Each named move below is a turn or a mirror, shown by a few rows before and after it. Which moves, in which order, take the first row of each later pair to the second? The first pair is answered.
J_916:
[ -5.1  20.3  19.4   0.1 -14.9  -8.3  -6.2  -9.0   5.8  -3.5  -9.5 -12.3] |-> [-13.7  17.2  21.8   1.3 -12.4 -10.7  10.8  -5.8   5.3  -8.0   2.7 -14.7]
[ 13.0  15.5   9.9  14.2   1.3 -30.5  -4.6 -23.9   2.6  10.4 -48.4   6.4] |-> [-13.1   2.3  11.7  16.9  11.3 -40.4  46.4 -14.9   0.8  -1.0  -9.0   4.8]
[-27.8  11.9  10.9   3.0 -28.0 -10.4 -15.2  -1.9   1.4   0.8 -22.0   5.5] |-> [-39.6   7.4  13.0   4.4 -23.1 -14.3   8.6   2.7   0.1  -5.2  -4.9   3.9]
[  6.1  -3.8   3.1  10.8  11.6  -6.8   1.7  -9.8  -6.2  10.4 -13.3  -0.4] |-> [ 1.7 -6.1  4.0 11.5 14.0 -8.7 11.9 -7.5 -7.7  6.2 -5.6 -1.6]
J_245:
[ 38.6  -8.9 -12.6   1.7   0.6  13.1 -10.4 -25.1  13.1  34.1 -25.5  16.9] |-> [-13.1   4.7  10.2  -2.4   9.2  16.2  28.2 -26.5  34.4  33.5   6.5  18.5]
[ -9.2   4.6 -12.7  -3.6 -15.4   7.9  -9.9 -25.6   3.6  -2.2   3.2  13.7] |-> [ -7.4   6.0 -12.6  -2.3 -12.9   6.6 -12.7 -26.5   3.3  -1.3   0.0   9.0]
[ -1.1  -2.9  -5.9  -7.4   6.0  19.3 -16.0  12.9  20.6  10.6 -19.7  30.6] |-> [ -5.9   6.6   2.9  -6.1  11.2  19.5 -10.8   7.0  30.9  10.0 -19.6  20.8]
J_319:
[ 24.3   0.0 -11.8  -4.2  -3.5  23.1 -51.2   9.4  -1.7   6.1  -9.3  -6.3] |-> [ 32.0  -4.8  -1.8   5.8 -19.1  -2.1 -36.6   7.8 -25.8  -5.9 -22.0 -11.2]
[24.0  5.7 -6.7 -0.8 19.8 17.2 -9.8 -2.1 14.6 -6.8 -0.3 -5.1] |-> [ 11.1  17.0  20.1   2.1  -5.2   5.2 -16.1  -3.6   4.0  -9.7 -23.0  -1.8]
[ 19.7 -11.9 -29.0  -1.8  -9.1   1.3 -18.2   0.7 -18.9  19.1 -26.3  28.1] |-> [ 17.8  -9.3 -28.6  -3.1  -5.9   6.9 -23.2   0.4 -14.2  22.0 -25.0  28.6]
[ 28.0  -3.9  -7.8   3.9   8.4  10.2   2.1  10.3  -9.6   5.7 -19.3 -11.8] |-> [ 12.8   5.9  -2.2  -1.3   4.9  22.5 -15.9  10.4   1.9  10.9 -21.9  -5.3]
Now pairs of rows:
Between the rows of a pair lie 2 to 3 moves.
[  8.8   4.7   7.7  19.6  12.2 -12.8  10.9 -12.7   7.4  -4.2 -26.6 -11.6] |-> [ 10.9  -4.5 -18.5   5.6  21.7  17.5 -14.2  -1.3  15.5  10.8 -14.7   6.3] => J_245 J_245 J_319
[  7.3   2.7  -6.4 -22.8  29.7  -9.5 -22.6  -9.7   8.7   7.1   5.2   6.6] |-> [ 10.5  -7.1   4.5 -15.2   3.3 -34.7  -9.8  -4.1 -22.4  -6.1  -5.4   9.0] => J_319 J_916 J_245
[ 11.9 -15.2 -32.9  -3.2  27.5  -1.3  23.8  -8.0  12.0   9.5  17.0  17.9] |-> [ 24.9  -0.5 -28.4  -2.0  25.0   3.3  -8.3 -17.1  25.0  15.7 -12.5  11.6] => J_245 J_245 J_916
[-14.6  -0.8   4.2   6.3  -1.3 -10.1  16.6  -8.3 -20.2 -11.0   1.8  -3.8] |-> [ -7.5  11.3  -1.8  -2.2   2.3  12.0 -23.7 -11.0  -6.7   1.9 -15.0   0.6] => J_916 J_319 J_319
[-14.3   3.8  25.6   5.7 -21.6 -20.5  14.7   2.1  -3.4 -12.1  -2.2   1.1] |-> [ 19.1 -16.4 -25.1  -5.8  13.0   8.2   0.3   8.0   8.8   0.8  22.0   1.2] => J_245 J_319
[  7.1 -15.5 -10.3   4.4 -19.7   2.5  -7.3  -6.4 -17.6  -8.2  14.0  -7.6] |-> [ -8.5  -0.7  -2.7   1.1  -3.7  15.3  -4.0 -11.2   8.2  -4.3  25.3 -18.2] => J_319 J_245 J_916
[-6.7 -5.4  3.3 -5.2  6.8 -2.5 16.3 -5.8  1.8 -6.9 10.1 -2.1] |-> [ 5.1 -7.5  0.3 -2.9  6.0 -8.1 15.7 -6.4 -3.9 -8.5  5.3 -4.9] => J_916 J_319 J_916
[  3.8   0.9  -7.7  -4.6   7.2   6.8 -28.0 -12.3  15.5  11.6 -22.1  11.0] |-> [  2.9 -18.0 -20.6  -0.6  25.2  -3.5  21.0  -5.5  11.8   3.3  13.9   2.4] => J_319 J_319 J_916
[-28.5   5.7  -3.0  -2.3  -8.0  -0.9  13.4  -5.3  -6.9  -4.8  19.9  19.4] |-> [ 14.6   9.2 -12.1  -0.3 -10.4  -0.5 -29.4 -12.4  -7.7   0.4 -14.2   7.6] => J_245 J_319 J_319
[-16.7  -0.9  29.7  -3.7   0.0  32.5   7.3  10.7  17.6   3.7   3.0  -9.0] |-> [ 16.9 -15.8  25.0  12.0  -9.8  -1.7  23.7   6.5 -13.2 -12.0 -13.1 -18.3] => J_916 J_319
[ 24.3 -21.8 -25.8   4.8   8.9  12.3  -5.7  13.5   1.7  -7.9   2.5  18.4] |-> [ -7.0  12.2  14.7   3.9  -6.9  17.7 -25.4   4.1  22.1  -6.1 -18.6  12.4] => J_916 J_319 J_245
[-12.5  12.2  12.4  -3.4 -10.8   9.7 -15.2  -3.9   3.5   7.6 -14.5   4.3] |-> [ -6.7   9.3   8.2  -3.8 -13.2   8.9 -19.0  -0.4  -0.6   6.9 -15.3   7.8] => J_245 J_245
[ -0.8  12.8  15.4   7.1  -0.1   3.2 -11.1  -0.8   8.7  -4.2  -6.4 -16.6] |-> [ -8.4  -0.2   5.6  -2.5 -12.6  10.3 -19.9  11.5  -9.2  -1.2  -3.4   7.0] => J_245 J_916
